Where one turn sends some rows of the set: a few examples, then the rows asked
z_299: [ -7 -14 -17 -39 -16  -7 -30  -7  -6  38 -10   0 -32  29]
z_508: [ 22  -5  16   4  64  18  37   2  23   1 -14   3  -1  24]
z_805: [ -7  12 -30  -1 -21 -12  21   8  26  21 -47  32 -19  40]
z_978: [ 36  30  10 -35 -23 -15  -3  -7 -29  42   4   0 -18  -5]
z_847: [ 34  14 -27  22 -19   6  46  10  13   0  -5  24 -14  42]
z_535: [-23 -31  17   1 -16 -14  15 -30  25  12 -29 -20  21 -11]
z_597: [ 46  -1  -8  12  15  22   7  16  11 -23  25  39  -4 -10]
z_791: [ 39  48  16  -5 -23 -36  14   5  10  51  -5  12  -4  18]
z_775: [ 26 -14  48  -6   7  -4 -26  34  22   8  16  27  19   7]
z_274: [ -7  20 -22  -3  32  23 -10 -14   0  51 -21  20 -42  20]
z_679: [ -6  -5 -21 -30 -30  15  21   4 -17   4 -45  28 -21  11]
z_301: [-21 -17  -7 -24  14 -20 -34 -16  -3  42  14  33 -11  21]
z_659: [ 16  -3  15  13 -30 -23  30 -22  21   9 -14 -20  22 -33]
z_850: [ 37  10  27  14 -23 -16  26  26  15  25   8  11   8  53]
z_147: [ 20 -30  51  14  -8   6  13  26  19  30  33  31   8  14]
z_197: [ 26  24  25 -16  67  -9   9 -14  17  35 -13  -5  -7   1]
z_423: [  5 -19  -8  11  -1 -11   6 -48  23  17  17 -37   2 -17]
z_947: [  7  38  34 -14  19   1  -6   1  -7  69 -27  20 -15   6]
z_862: [28 12 49  9 25 17  2 14 -6 51 15  5 -5 39]
z_932: [  7 -18  50  -5  -4 -10  12  17 -19  14  18  44  30  24]
z_578: [ 32  31  15 -22   9 -16 -22   6   8  22  -3  38  -1 -45]
z_735: [ -6 -39  19  16  -8  -8  13 -26  27   8   8 -33  22   6]
z_310: [  9   5  -2  -8  62  16  34  -9  23   7 -40  13  -9  10]
z_916: [  3 -12 -21 -14  22  -3 -49   1  30  15   6  28 -21  -3]
z_162: [-15 -22   7   5 -29 -27  10 -23  35  13 -28 -20  16 -18]
z_418: [ 30  -9  49 -24 -32  -2  13  23 -20  20   3   4   8  31]
z_202: [ 35 -16 -13  -4 -19  30  27  10 -22  -7  17   7 -18  33]
z_208: [ 24 -16 -14  24  -1  31  41   4   9   1  24  48 -21 -11]
z_400: [ 32  18  22  21  19  43  44  14 -16  17  -5  28  -9  22]
z_719: [-29 -26  -8  -5 -10  12  14   6  25  26 -35  60 -17 -11]
z_938: [ 26  21  36  -9 -10 -15   9  -1   3  58  12  39  -6 -40]
z_935: [  0   6   9 -18  66  -3   2 -12  29  30 -34   3 -13  11]
z_171: [ 10  24 -23  -9 -11 -32 -13  -7  24  54 -12   8 -30  36]
z_289: [ -6 -15  -2 -11   4  12  -3  24  23 -15 -38  58   3 -12]
z_884: [  4 -37   9  22 -27 -14  14 -17  38   2   1 -28  17   1]
z_368: [ -6 -13 -13  -8  10  -7 -29 -17  25  60  20  27 -36  -9]
z_665: [-13  -7   2   9  21  40  20  13   4  22 -40  33 -19  39]
z_150: [  3  -3  25   3 -19 -17  34 -33  11  14 -19 -18  25 -39]
z_987: [ 11 -11 -21  21 -22  -9  26 -35  24  -3  -6 -21   2 -30]
z_702: [ 31  11  45  -7  58   1  31   2  18  19 -16   0  10  12]
z_785: [  9  -7 -10  16  -7   0  38 -43  11   0  -4 -21   9 -35]
z_891: [-24  -5 -15 -16   1   0  15  -7 -17   9 -31  65  -4  -5]
z_813: [ 11 -16  -6  15 -19 -24   0 -33  31  17  13 -38   3 -15]
z_195: [ 25  29  15 -16   5 -23   1 -15 -32  36  26  39   2 -21]
z_968: [ 13 -19 -20  11  11  19  21  -4 -20  -8  35  44  -5  22]

z_368 goes to z_938
z_785 goes to z_535
z_916 goes to z_578
Where do these go?
z_935 goes to z_197
z_884 goes to z_987
z_195 goes to z_932
z_274 goes to z_947
z_850 goes to z_847
z_978 goes to z_418

